In the data rows, the value 50 means zero.
Here are some points:
58,41,60,60,29,26,69,58,30,55,53,48,55,63,40,40,60,59,43,55,38,56,41,67,41,42,37,74,62,62,52,71
29,45,31,28,58,57,26,26,70,34,48,45,31,27,72,58,59,28,74,60,72,31,73,53,73,71,39,38,26,25,31,42
50,54,47,47,60,63,42,48,59,47,46,50,49,45,53,54,46,45,54,52,54,49,54,45,54,54,58,38,45,47,49,40
55,64,52,51,68,71,48,55,56,52,52,62,56,52,46,57,29,54,47,37,48,57,47,31,45,47,72,31,54,52,58,35
32,48,34,34,45,44,42,35,57,36,57,53,34,39,63,55,60,35,67,52,61,30,62,56,66,65,36,56,35,36,30,53
55,53,58,59,38,35,60,57,38,54,56,57,54,59,42,48,49,58,46,45,41,56,43,53,43,42,45,62,58,58,51,63
48,45,51,49,44,47,53,51,50,49,45,43,51,50,49,46,59,51,52,59,53,52,49,57,53,51,45,57,49,50,50,54
77,34,70,70,57,61,58,68,46,72,18,28,75,64,31,31,50,69,29,69,35,77,33,52,28,31,65,42,70,71,79,45
44,67,45,41,62,61,47,42,59,46,64,68,43,43,57,61,35,42,58,32,51,44,57,33,57,55,58,37,44,43,41,36
74,62,71,71,62,63,62,69,42,66,47,60,74,67,29,47,28,71,29,35,31,75,29,33,30,26,79,40,71,72,76,41
36,56,39,39,56,50,41,37,57,42,59,59,36,38,62,59,51,36,63,46,60,34,60,47,65,65,45,47,40,38,34,49
53,61,49,51,65,66,44,52,56,51,49,56,54,47,50,54,39,52,50,43,54,55,51,37,48,47,64,36,50,52,57,35
48,61,47,45,62,59,44,46,58,45,58,61,46,46,53,58,39,45,52,39,51,48,54,39,54,57,59,39,46,46,46,39
73,36,75,73,40,42,70,72,30,70,31,35,72,71,28,31,55,73,28,61,30,73,27,60,28,26,55,61,73,74,73,61
46,67,43,41,75,79,39,45,67,46,52,59,47,42,58,62,32,42,56,37,59,48,59,27,56,57,70,23,45,43,51,27
76,50,68,71,55,58,61,70,40,65,42,51,74,66,29,42,37,69,30,46,35,73,30,44,29,31,68,45,70,70,76,46
60,40,64,63,36,35,64,63,32,58,46,42,61,64,38,41,59,65,37,56,36,62,36,61,36,38,43,68,65,64,61,65
45,42,48,48,42,43,46,48,50,48,48,44,48,46,52,47,59,49,52,56,52,47,51,57,53,51,41,56,45,49,46,56
72,32,72,72,42,46,67,74,30,76,23,26,71,72,25,25,56,71,26,68,28,72,27,60,27,30,62,57,72,72,70,59
37,53,32,33,63,62,31,33,68,39,52,51,33,32,67,57,52,33,68,54,67,36,67,46,68,68,47,37,34,33,35,38
52,49,50,51,57,57,48,51,55,51,49,49,50,48,49,53,45,51,51,47,50,53,48,47,49,50,55,42,51,51,53,48
36,61,34,34,73,74,31,34,72,39,54,58,34,32,68,64,40,33,66,44,68,35,67,33,66,69,58,26,33,33,36,28
55,52,52,54,54,52,52,51,51,53,47,48,53,51,49,49,47,51,46,48,49,53,48,47,48,48,56,46,54,52,54,46
53,52,57,56,46,42,59,54,43,53,55,54,54,59,46,49,48,55,46,44,44,55,44,50,45,46,50,59,58,57,54,57
56,45,57,57,46,45,56,59,46,55,45,49,58,56,46,43,50,55,43,54,46,56,43,51,43,43,49,53,57,57,54,53
53,33,56,54,27,28,57,56,37,54,43,36,54,56,46,37,72,55,45,67,44,55,44,70,46,43,33,72,57,56,54,71
30,61,30,25,57,54,27,25,71,26,67,61,27,26,72,68,52,27,73,44,72,30,72,44,71,72,37,40,28,27,32,38
50,54,47,47,58,61,47,47,56,50,49,57,52,50,52,54,43,51,51,45,53,53,50,43,50,51,59,39,50,49,53,41
50,49,54,53,46,44,55,51,44,52,55,53,56,56,44,49,49,54,46,48,44,55,46,48,44,45,50,57,56,55,54,56
58,45,57,58,44,44,55,55,43,54,47,46,56,60,42,44,51,59,41,51,43,57,43,54,45,43,50,56,57,59,58,56
71,46,74,72,28,26,74,72,21,65,51,49,72,76,28,35,51,74,27,48,25,70,26,61,27,27,49,74,73,74,67,75
69,43,74,72,41,44,76,71,27,74,37,41,72,73,27,31,44,72,27,52,26,72,28,53,25,27,65,59,73,73,70,60
41,57,43,42,55,54,46,42,58,44,56,56,43,42,57,57,47,42,59,42,57,42,58,45,58,59,47,45,40,40,40,46
38,53,41,42,47,46,49,42,51,44,60,57,39,45,58,57,49,43,60,45,56,40,57,51,59,58,41,51,41,43,36,53
48,55,53,51,43,37,56,51,42,48,61,62,47,54,49,54,50,53,48,40,46,46,49,50,51,50,45,61,49,53,46,60
56,43,52,54,49,48,53,53,47,56,46,44,56,53,46,45,52,54,45,55,46,58,47,54,47,45,49,49,57,54,57,52
45,63,47,45,60,60,46,47,55,46,59,63,46,45,55,61,37,45,56,35,57,46,54,36,52,54,58,40,47,44,44,40
68,46,68,65,36,36,66,69,33,59,46,44,68,66,35,38,52,66,34,54,33,68,31,58,32,32,49,64,67,69,65,63
38,47,35,36,57,59,34,34,65,43,44,41,36,34,66,52,57,36,66,62,65,38,64,52,67,67,44,39,38,36,40,43
66,40,63,67,40,42,61,67,39,61,37,40,67,61,35,36,54,66,34,60,35,66,37,58,35,33,54,56,63,63,68,59
65,49,59,60,59,62,51,58,51,59,38,44,63,56,42,45,44,58,40,52,45,66,40,43,40,41,65,40,60,58,68,40
32,61,31,31,67,66,35,33,68,36,58,59,31,31,66,66,46,31,67,42,68,32,68,38,70,67,51,33,32,30,33,36
56,41,56,59,40,44,58,57,41,54,45,43,58,57,44,42,56,57,42,56,41,58,41,57,43,42,48,57,57,57,58,55
54,52,52,50,64,67,48,52,59,55,45,47,55,46,49,52,41,50,49,49,51,55,50,39,48,48,63,36,50,49,55,38
64,61,61,61,61,63,56,63,48,60,50,59,63,59,40,49,28,63,36,36,40,66,41,33,35,40,71,40,62,61,67,39
25,54,32,30,39,37,42,33,49,33,72,62,28,38,68,62,56,33,69,44,63,26,64,56,68,69,32,62,32,31,22,59
51,47,54,54,40,41,56,52,42,50,54,50,52,55,47,46,53,54,47,50,46,50,45,56,47,47,42,60,51,53,50,58
40,61,44,43,58,58,44,44,56,42,62,63,46,45,57,61,41,42,55,38,55,43,56,42,55,55,54,44,44,43,42,44
43,49,41,39,60,54,38,38,60,44,47,46,42,39,58,52,54,41,58,55,60,42,60,48,62,60,47,42,41,41,42,43
64,49,65,62,47,48,60,62,40,58,45,49,65,61,38,41,45,63,36,50,37,65,38,49,38,36,57,54,63,61,64,54
44,49,51,48,41,43,49,45,47,45,55,52,47,49,52,48,52,49,54,50,49,45,51,56,51,54,41,58,47,49,44,56
31,84,22,26,73,68,13,25,85,13,93,88,30,20,76,91,34,24,74,17,82,32,76,25,74,76,42,30,22,25,39,28
66,77,77,77,73,72,85,77,26,84,46,70,72,81,25,41,00,79,27,18,18,68,22,14,25,24,99,33,76,76,61,34
71,37,75,74,34,38,77,75,23,75,36,40,73,77,24,29,51,73,26,57,23,70,25,59,27,24,58,68,75,74,67,66
53,47,52,52,49,50,50,52,48,52,46,45,53,53,48,45,52,52,47,54,51,53,50,54,49,48,49,51,51,52,52,54
62,36,73,71,05,02,78,71,11,60,59,48,65,76,26,33,70,73,29,55,21,64,28,76,30,26,28,97,73,74,58,96
33,47,36,38,50,49,40,37,58,40,53,48,36,35,64,56,58,37,63,53,63,35,65,52,64,62,41,50,37,35,37,48
55,57,51,53,60,61,48,53,54,53,48,54,54,53,46,52,41,55,46,45,49,56,48,41,47,48,60,41,52,52,56,40
56,55,60,59,41,36,61,58,37,54,63,60,57,59,42,47,46,59,40,37,40,55,41,49,41,42,48,64,58,58,52,62
73,61,73,72,59,59,66,70,38,65,48,59,74,72,28,45,28,70,28,37,29,73,28,35,25,27,76,45,73,72,73,44
65,54,60,59,63,63,56,59,50,60,43,49,64,58,38,47,38,60,39,46,44,62,37,40,42,41,70,39,59,59,68,38
43,59,46,46,56,53,45,46,55,44,60,60,45,46,54,58,42,46,54,38,51,44,54,43,57,52,51,46,47,45,45,45
36,53,37,36,50,52,39,38,57,40,55,55,37,37,61,56,53,39,62,47,60,37,62,49,62,61,45,47,40,39,34,48
45,53,45,44,50,53,43,46,55,45,55,55,45,46,56,54,49,43,54,46,52,42,53,46,54,55,48,48,44,45,42,48
45,47,44,47,47,50,44,45,52,47,50,47,44,44,54,51,56,45,54,54,57,44,55,53,54,55,43,50,46,43,44,50
47,52,44,45,58,60,44,44,60,48,48,49,45,41,56,57,50,44,57,51,58,44,58,45,59,57,53,40,43,46,48,39
69,43,66,64,54,55,59,65,42,62,34,42,70,61,36,39,47,62,34,57,37,69,35,51,35,34,62,47,63,62,72,48
45,50,44,45,52,54,46,47,55,48,51,49,45,44,54,53,53,44,53,49,58,45,55,49,55,54,51,46,44,46,47,47
45,55,43,42,56,57,46,44,54,44,55,58,44,41,56,56,45,43,55,46,55,44,57,43,58,55,51,44,45,44,44,45
43,73,42,44,78,77,38,41,67,43,64,71,41,39,60,69,25,42,59,27,60,43,60,24,58,59,70,24,40,40,43,22
64,62,58,60,68,71,53,58,55,57,48,59,64,56,42,53,27,56,40,36,43,64,41,30,43,39,72,33,59,59,63,32
41,44,47,48,27,24,57,47,36,43,64,54,46,53,51,50,62,49,52,49,48,41,52,65,53,55,28,75,48,46,35,71
51,51,52,49,47,48,54,51,48,51,54,55,49,53,50,51,46,52,51,43,49,50,50,50,49,49,48,54,48,47,49,53
51,56,49,51,54,55,46,49,52,48,55,56,49,48,51,53,43,49,50,43,49,49,52,43,50,49,56,46,50,47,50,46
68,39,75,76,09,06,78,76,09,63,58,52,72,80,25,31,63,78,24,52,22,66,24,74,25,24,34,97,75,74,59,90
71,54,75,75,57,57,73,74,32,76,38,53,73,75,26,38,31,75,25,43,26,70,26,40,29,24,79,49,78,74,66,51
39,64,40,40,56,54,44,38,58,41,62,60,36,40,60,61,43,39,59,40,59,40,61,42,60,62,51,46,41,39,37,42
49,41,44,48,45,48,48,46,52,49,44,40,47,48,53,44,59,47,54,60,55,46,54,58,54,53,45,51,49,48,49,54
51,42,50,52,42,42,50,50,45,53,44,42,50,52,48,46,60,52,49,62,47,53,46,58,50,48,42,60,52,52,47,58
48,63,46,45,58,59,49,46,55,46,59,61,46,47,55,59,37,46,56,39,51,46,54,40,53,57,57,43,47,47,46,42
47,59,47,47,59,58,49,49,54,46,56,58,47,49,54,58,42,47,50,41,52,46,53,40,52,50,56,43,45,48,50,44
27,57,34,33,47,44,42,35,55,35,69,63,30,36,68,62,54,35,68,43,63,26,69,51,68,66,35,55,33,31,27,54
47,56,49,47,54,53,48,48,52,45,60,62,44,47,54,58,42,45,50,41,52,47,52,42,51,53,53,46,45,49,45,47
28,58,31,29,55,56,34,29,62,34,61,59,29,32,68,62,51,29,69,43,68,28,70,44,70,70,42,43,31,30,28,42
30,56,33,34,53,50,40,34,60,39,61,57,29,37,66,61,51,35,66,46,64,32,66,50,68,67,41,47,34,33,30,48
74,60,74,71,57,57,65,72,40,66,51,60,74,68,27,45,28,71,28,35,30,75,28,37,28,29,73,45,72,74,74,45
25,46,28,27,49,46,33,27,62,32,55,48,26,31,71,59,62,28,70,55,70,26,68,56,70,71,32,50,28,29,27,51
45,46,44,44,50,54,44,45,57,46,43,40,44,43,56,48,57,45,57,60,58,45,57,52,55,58,46,45,42,45,45,49
36,52,37,35,51,50,38,35,58,39,58,52,34,38,64,58,53,37,66,50,60,34,64,53,64,63,39,50,36,37,33,47
Here are 40 more points, each followed by its number:
57,57,56,58,51,50,56,59,47,56,54,56,57,58,43,49,44,57,44,41,43,58,43,45,45,40,57,50,57,58,57,49 0
33,55,35,37,51,50,40,37,58,37,61,56,34,40,62,59,51,36,63,48,59,37,63,50,64,62,41,48,37,36,33,49 1
56,43,57,55,43,43,56,57,44,56,45,42,56,57,43,40,55,57,42,55,42,55,43,57,43,42,47,56,56,57,56,57 2
65,46,61,62,49,51,53,63,45,59,41,45,63,59,40,43,51,59,39,53,39,65,40,53,40,38,53,51,60,62,64,50 3
72,34,71,70,34,38,66,72,31,67,36,34,72,71,30,31,58,71,30,61,31,72,30,62,28,30,49,66,72,71,71,65 4
25,37,30,29,35,34,35,28,64,28,55,41,28,32,71,53,80,29,72,65,72,28,71,72,72,74,14,60,29,28,29,60 5
29,50,27,29,47,43,32,27,66,27,61,52,30,30,72,63,64,29,72,54,72,26,71,59,71,74,27,53,27,25,31,53 6
50,37,51,51,41,41,51,48,47,50,39,37,51,49,51,43,65,50,51,65,51,47,50,63,50,52,39,60,51,49,49,57 7
59,04,83,82,24,31,99,81,00,99,00,00,67,95,18,00,66,82,22,92,03,61,15,79,23,19,73,78,80,79,44,78 8
77,63,71,73,67,66,69,70,42,69,49,60,73,68,28,49,21,69,27,30,30,74,29,31,28,27,85,37,72,71,75,38 9
42,55,47,47,48,49,49,47,48,45,61,60,45,49,54,56,45,47,57,42,51,44,53,47,53,54,46,52,44,47,42,52 10
66,39,65,66,39,44,61,66,39,60,39,37,68,63,34,38,54,64,33,61,37,67,34,58,34,36,51,57,65,66,66,59 11
55,61,56,56,52,49,56,55,45,51,57,59,57,56,44,54,39,56,44,37,43,55,44,42,46,45,56,47,56,57,54,48 12
49,69,42,43,80,82,39,46,69,45,55,60,46,39,56,64,27,43,61,35,59,47,57,24,58,58,72,21,44,42,49,22 13
73,58,71,74,51,50,68,72,35,64,49,58,74,71,26,46,37,71,28,36,30,73,27,40,29,27,68,53,71,72,72,53 14
31,62,34,35,56,57,38,34,62,37,66,65,33,34,64,66,42,33,67,38,65,33,64,39,69,67,49,43,35,33,29,41 15
34,77,21,24,71,70,16,24,84,10,86,80,32,17,76,87,41,20,75,28,84,34,78,29,74,76,41,26,24,26,43,26 16
38,45,42,42,43,38,48,39,50,42,56,49,38,44,60,49,61,38,58,54,57,39,58,59,60,59,34,60,41,41,35,56 17
40,60,36,35,66,68,36,35,65,43,52,58,35,33,65,61,40,36,66,43,65,39,64,37,64,66,59,29,37,36,39,32 18
26,82,28,30,71,69,33,29,68,28,81,84,27,30,72,78,26,28,74,16,69,27,73,21,71,71,58,31,29,29,27,30 19
57,50,56,54,50,49,55,55,48,53,51,52,55,54,47,47,45,53,46,49,46,57,46,49,46,44,52,50,56,55,55,49 20
41,56,46,44,47,45,50,45,50,44,57,56,44,45,55,53,47,44,55,42,55,43,55,49,55,55,46,52,45,45,43,49 21
48,34,49,49,36,36,50,50,44,51,44,38,49,48,50,41,68,50,48,64,51,50,50,68,50,50,37,63,49,49,49,64 22
74,34,73,69,40,45,70,71,32,71,29,36,73,70,26,31,55,72,29,62,30,74,29,60,29,28,60,59,74,73,74,58 23
72,15,75,73,20,22,71,72,23,73,20,14,73,73,26,17,78,76,25,84,26,73,27,83,27,25,37,79,72,74,70,79 24
43,55,43,45,49,47,52,45,50,43,59,59,41,43,57,56,46,46,56,43,54,43,54,47,55,57,45,50,44,44,40,50 25
51,53,49,48,53,57,48,51,52,51,50,50,49,47,50,51,51,49,51,51,52,52,52,45,50,50,49,47,49,50,49,45 26
33,67,30,32,70,71,31,30,69,39,60,65,33,32,68,69,38,31,66,36,68,31,70,30,65,66,56,28,31,31,32,29 27
64,54,60,61,53,54,57,62,45,57,47,50,62,59,36,47,43,58,37,46,40,63,40,46,37,39,61,46,61,61,64,47 28
29,44,31,34,44,44,35,30,57,36,53,46,31,34,69,54,67,33,68,60,66,28,70,61,67,69,31,55,32,32,25,55 29
43,53,40,40,60,61,36,40,62,44,48,49,39,39,60,54,48,40,61,52,59,42,62,45,59,61,51,40,40,41,41,40 30
65,36,63,60,36,41,58,61,40,60,35,33,64,60,37,35,63,63,36,67,40,64,39,64,39,40,46,62,61,61,64,61 31
46,46,45,44,54,58,42,48,58,48,43,43,48,44,56,51,54,45,57,56,54,47,54,53,54,56,50,45,42,44,48,45 32
64,38,64,64,38,37,64,64,37,61,42,39,64,64,35,37,61,67,37,59,41,66,38,61,36,36,46,64,63,65,65,65 33
52,57,52,52,58,60,50,50,53,52,51,57,50,51,48,53,41,49,50,42,48,53,47,41,48,49,57,42,53,50,54,41 34
59,46,56,58,48,46,56,60,47,55,45,46,60,55,41,45,51,55,42,51,44,58,41,52,42,43,52,53,58,58,58,51 35
47,39,48,45,46,46,46,47,52,49,42,41,46,47,52,45,62,47,53,66,54,50,52,57,54,53,42,53,46,47,49,52 36
45,55,42,43,58,62,40,42,60,46,50,53,43,40,57,56,43,45,56,49,58,43,59,43,58,56,54,39,42,43,46,42 37
42,57,35,34,90,96,22,33,86,44,34,45,40,29,65,62,37,32,67,51,72,42,69,26,65,67,73,04,33,35,50,08 38
50,40,56,55,30,28,57,54,38,52,57,47,52,56,44,43,62,54,43,56,42,50,44,66,47,46,36,71,53,54,47,68 39
Which three of these numbered points are nearest to each point below by angle, seen from the average point of the first points? Their numbers follow each, nearest first.
65,44,65,67,46,45,61,65,41,63,43,43,65,63,35,40,49,64,35,53,37,66,34,54,36,35,55,57,65,66,67,56 > 23 11 4
61,00,82,80,07,13,99,80,00,99,00,00,67,93,19,00,78,84,20,96,06,63,15,91,23,21,53,95,79,79,45,92 > 8 24 2
72,39,70,69,34,32,70,71,29,64,44,41,69,68,29,34,54,70,29,56,30,72,28,62,30,29,48,70,71,69,69,67 > 4 33 11
60,57,58,55,65,65,55,58,56,56,46,54,61,54,43,53,36,56,41,44,47,63,43,36,42,43,69,36,58,58,65,36 > 9 34 28
61,42,59,58,46,51,57,55,47,56,38,40,62,60,40,40,57,57,41,60,43,60,40,55,41,42,52,51,59,59,62,53 > 11 31 23
70,39,69,66,40,42,63,70,35,64,39,39,68,67,32,35,57,68,31,59,32,69,31,61,34,34,51,59,67,68,68,60 > 4 11 23
67,00,79,78,23,31,89,77,11,99,00,00,72,82,22,00,78,78,23,99,18,66,24,87,25,24,56,75,78,76,59,76 > 8 24 2
76,45,69,68,57,59,64,71,42,68,31,42,75,66,29,41,42,70,28,52,34,75,30,46,29,29,72,43,71,71,77,43 > 28 3 14
50,36,50,50,41,44,48,52,49,52,36,32,50,48,50,41,66,48,49,69,52,51,52,63,52,52,38,55,49,50,52,58 > 7 22 36
50,48,48,50,54,56,44,48,52,50,46,47,51,47,53,50,50,47,53,54,53,49,50,48,52,54,50,44,48,46,51,46 > 32 30 26
56,41,57,58,35,34,58,57,37,55,48,44,58,57,41,40,58,58,42,55,40,55,40,63,41,41,40,66,58,57,54,66 > 2 24 39
35,52,37,37,52,51,39,39,58,41,54,53,37,39,62,56,54,38,63,53,62,34,63,50,62,61,44,45,37,37,35,49 > 1 6 29
46,46,40,40,60,65,38,41,64,47,37,41,45,39,58,55,54,43,58,59,59,45,59,49,58,58,51,35,40,40,47,37 > 32 30 37
68,35,67,67,36,38,62,67,36,64,35,34,68,66,32,33,61,67,33,63,34,70,33,65,32,32,49,64,65,63,70,61 > 4 11 33
74,69,73,73,52,55,69,72,33,67,63,70,73,70,26,52,23,75,28,23,29,74,26,30,25,27,76,51,72,73,71,49 > 0 14 9
30,55,29,27,63,64,30,27,70,35,55,53,25,29,72,61,52,28,73,49,72,29,74,44,71,71,44,37,28,28,27,36 > 30 1 15
48,47,54,55,38,36,56,51,40,50,56,51,50,55,50,47,56,54,48,51,45,49,46,57,49,48,39,65,52,52,47,62 > 39 22 7
70,21,65,62,37,40,58,64,42,64,20,16,69,61,34,29,73,65,36,84,40,70,37,72,34,35,43,59,63,66,73,60 > 31 24 2
60,55,56,58,48,50,58,57,44,55,56,57,56,57,44,50,44,57,45,43,42,57,45,46,45,42,54,53,59,57,56,54 > 0 14 20
33,43,33,33,47,50,37,34,61,39,44,38,31,33,66,52,66,32,64,64,66,33,65,60,67,67,33,48,33,35,32,51 > 29 5 6
58,47,57,58,46,48,56,57,46,56,46,47,57,56,45,46,51,58,42,51,43,56,43,53,44,43,53,54,58,59,59,52 > 4 11 23
Now 40 new points, numbered from 0 again:
37,54,38,38,49,48,45,40,55,41,60,54,36,42,63,56,53,39,63,47,59,35,60,50,63,62,38,52,38,40,35,51 0
32,72,25,24,74,73,18,26,84,21,74,70,28,22,75,82,38,28,75,31,81,31,74,32,72,76,47,26,24,26,38,27 1
53,70,53,52,69,63,51,54,53,52,60,71,53,51,47,61,29,53,48,29,48,54,47,30,47,46,69,36,55,53,55,35 2
41,57,42,40,53,55,43,43,55,43,55,55,40,41,59,58,46,43,59,45,56,42,57,45,57,58,49,44,42,41,40,48 3
50,58,49,50,57,58,46,47,55,49,49,52,49,48,53,55,42,48,53,47,54,50,53,44,51,55,56,42,48,49,51,43 4
48,53,47,47,55,55,45,48,52,48,53,55,45,50,52,55,43,48,55,44,52,45,52,46,53,53,53,46,48,49,48,46 5
38,51,38,37,53,52,41,37,60,42,53,50,37,38,64,55,52,38,63,50,60,38,62,49,63,65,43,46,36,37,38,45 6
63,52,63,63,50,49,60,61,42,58,49,54,61,60,38,48,41,64,38,46,39,63,38,43,38,37,59,50,62,64,64,49 7
29,57,36,36,39,40,44,35,53,36,70,64,31,41,64,60,54,37,65,44,59,29,61,55,66,62,34,59,35,36,28,58 8
30,63,24,25,58,55,20,26,77,17,74,65,27,22,74,76,55,25,73,41,77,31,76,46,73,73,28,41,24,25,37,38 9
29,63,31,34,59,56,38,33,63,36,66,64,29,31,69,67,45,32,67,36,67,30,67,38,68,68,47,40,30,30,28,43 10
46,43,47,44,48,47,45,46,52,48,41,42,45,46,54,49,60,44,55,59,55,45,55,57,56,55,44,51,44,44,44,52 11
40,63,40,41,63,65,40,39,63,43,58,62,41,40,59,61,39,40,61,38,61,41,61,35,60,59,56,36,39,40,41,35 12
32,47,34,35,36,37,46,38,51,39,64,55,33,41,64,55,62,38,65,52,58,30,62,60,64,63,30,60,34,36,26,63 13
65,59,59,58,62,62,53,61,50,57,47,54,63,58,40,52,33,58,39,41,42,66,41,38,41,39,71,37,59,60,65,39 14
56,50,58,57,49,48,58,57,47,58,49,51,55,56,43,47,47,59,44,48,43,58,41,47,44,43,56,50,57,57,58,52 15
39,36,39,37,41,42,43,37,54,44,41,33,38,40,59,47,72,39,64,70,63,38,63,67,61,62,27,56,37,38,38,57 16
46,53,49,51,48,45,51,49,45,48,58,56,50,51,52,52,50,50,49,45,50,48,51,50,50,50,50,52,51,48,45,54 17
71,38,75,75,45,45,74,75,28,78,32,37,73,75,25,31,45,70,27,58,26,70,26,53,24,27,69,57,73,74,70,59 18
72,54,65,64,64,65,54,65,50,65,37,48,67,61,36,47,35,64,32,47,41,69,36,38,33,35,73,37,64,64,75,37 19
62,22,62,61,30,34,58,62,38,59,27,23,62,60,38,30,78,62,38,80,39,64,40,76,38,41,36,67,64,61,65,70 20
44,44,42,47,53,53,48,46,55,48,44,47,44,44,57,49,56,42,57,57,55,48,55,54,55,55,45,48,43,44,45,47 21
28,64,30,28,54,51,31,28,68,27,77,68,27,29,73,71,48,28,71,36,72,27,73,43,73,73,35,47,26,26,27,44 22
67,19,77,74,27,33,80,74,17,83,14,14,72,80,27,12,65,76,24,80,22,66,23,75,26,24,51,73,74,73,61,75 23
29,89,26,27,78,71,26,27,77,21,91,92,29,27,75,89,22,25,72,11,72,30,74,17,72,75,57,28,25,27,32,25 24
66,36,62,60,39,39,59,61,40,62,38,34,63,59,38,37,61,61,38,62,40,63,39,61,37,39,47,63,61,61,62,62 25
39,62,41,39,55,55,41,42,55,40,64,62,42,44,59,59,40,41,59,37,56,39,59,41,60,58,51,44,41,40,40,44 26
49,46,52,51,50,50,46,50,50,48,46,46,50,50,47,48,53,51,51,54,51,51,49,54,49,50,49,52,51,50,49,49 27
53,61,44,44,75,78,39,45,68,50,43,52,50,42,54,58,35,45,55,46,58,49,56,32,56,53,67,22,46,47,55,26 28
54,47,53,55,48,49,54,57,46,55,45,47,56,54,44,46,51,56,46,52,46,53,44,52,45,44,50,53,55,55,56,54 29
45,48,47,46,43,43,48,46,49,46,51,50,43,47,52,51,56,47,53,54,52,43,53,54,55,53,40,56,47,43,43,58 30
65,36,62,65,45,46,58,63,43,61,33,35,64,58,39,39,61,63,39,65,41,65,40,58,37,36,51,54,64,64,69,55 31
65,46,61,63,46,45,59,61,44,59,44,46,65,60,38,41,48,62,38,52,37,64,39,53,37,38,54,54,61,62,64,54 32
30,68,28,28,64,57,30,27,71,25,73,69,26,27,71,75,43,29,74,36,72,27,72,39,71,75,42,36,27,31,33,37 33
49,23,56,54,17,15,60,53,34,51,42,30,51,55,46,34,81,54,46,75,44,50,45,83,46,46,22,83,55,53,48,82 34
41,47,42,42,56,56,44,44,57,44,50,47,41,44,58,55,51,45,56,51,59,42,57,47,57,59,49,44,42,45,43,46 35
31,45,30,32,52,54,34,30,65,38,47,41,32,30,71,56,62,30,71,62,69,29,69,54,68,68,37,43,29,29,31,46 36
69,51,64,66,54,53,62,67,43,61,43,48,72,65,32,44,39,65,33,48,38,70,34,44,35,32,62,46,65,66,72,48 37
54,46,55,54,48,45,54,55,45,53,45,48,55,57,45,47,51,52,45,51,47,55,45,51,45,44,48,54,55,55,54,55 38
33,61,39,40,44,39,48,38,49,37,74,71,35,44,61,64,50,41,62,32,58,34,61,46,63,59,40,57,38,38,30,55 39
The same question for these:
50,41,51,52,36,36,54,51,45,50,49,41,50,51,47,47,64,53,49,64,49,51,46,65,51,49,39,64,52,52,49,64 > 34 20 27
27,80,29,28,69,64,32,29,68,31,78,80,29,32,73,77,30,32,73,24,68,26,72,26,72,70,53,35,30,30,27,32 > 26 24 12
62,50,63,63,47,45,65,64,38,58,48,52,63,62,37,45,48,60,40,46,37,62,38,50,40,36,55,57,63,63,60,56 > 15 32 18
50,41,50,52,40,38,53,49,45,51,45,40,49,50,52,42,63,52,49,62,50,50,51,60,47,49,40,62,52,52,49,61 > 34 20 27
34,52,34,33,58,57,37,34,63,38,53,52,33,35,70,59,52,35,65,50,67,33,65,47,66,67,44,39,34,33,34,40 > 6 35 3
30,74,30,29,67,65,28,28,71,29,76,73,28,27,75,76,37,30,71,29,73,31,71,31,73,73,49,32,27,29,30,32 > 33 1 26
60,68,49,51,91,95,41,51,73,56,39,56,58,43,48,61,19,47,49,38,56,62,52,16,48,49,87,08,53,52,66,12 > 28 2 4
46,52,48,45,49,49,48,45,50,46,56,55,44,48,56,52,49,44,55,46,48,47,53,52,53,54,45,55,47,46,45,52 > 8 13 0
68,42,67,66,41,41,60,68,38,62,40,44,71,66,34,38,51,66,33,55,33,69,31,54,32,32,54,59,66,68,71,60 > 32 18 15
50,35,52,53,33,34,55,52,40,51,42,38,51,53,50,39,68,51,46,65,47,48,47,66,49,47,34,66,53,52,50,67 > 34 20 25
56,32,56,54,40,43,52,58,47,58,33,31,56,52,45,37,68,57,46,72,47,59,46,66,43,45,41,59,54,55,57,59 > 20 25 34
51,67,49,50,69,68,49,50,58,49,60,66,51,49,52,65,26,49,50,31,52,51,52,27,51,49,69,31,51,49,53,32 > 2 28 4
36,59,39,40,52,50,42,39,54,39,61,60,39,42,60,61,49,41,61,42,58,35,63,46,63,62,46,49,38,40,36,46 > 22 10 33
40,64,42,42,65,64,44,44,59,43,58,63,43,40,57,61,36,41,59,37,59,44,57,36,58,61,58,36,44,41,44,37 > 12 24 1
57,47,57,57,39,38,59,61,40,54,49,47,59,60,44,43,54,59,42,54,41,58,42,58,43,42,44,60,60,61,53,60 > 38 25 23
68,18,78,76,20,20,87,75,11,82,22,19,69,82,23,13,69,77,23,75,18,67,22,77,24,22,48,83,77,76,60,82 > 23 25 38
59,54,52,56,63,63,49,53,55,54,46,51,57,52,46,52,38,55,47,46,47,57,47,40,45,45,64,39,53,56,60,37 > 14 19 2
56,39,55,57,41,40,57,55,40,54,43,37,57,55,44,41,61,58,45,59,44,55,44,64,45,45,43,61,56,57,56,60 > 20 25 34
53,49,56,58,42,39,58,57,42,51,55,50,55,55,45,48,52,57,45,48,44,54,43,52,44,43,46,61,57,55,51,60 > 38 25 23
36,46,32,34,55,57,36,34,67,41,43,42,35,30,67,53,59,34,67,63,69,34,67,53,67,64,42,42,32,33,35,42 > 36 35 6
32,99,26,26,90,82,20,25,82,17,99,99,28,23,75,99,08,27,77,00,78,30,76,04,73,74,66,15,29,26,34,14 > 24 12 1
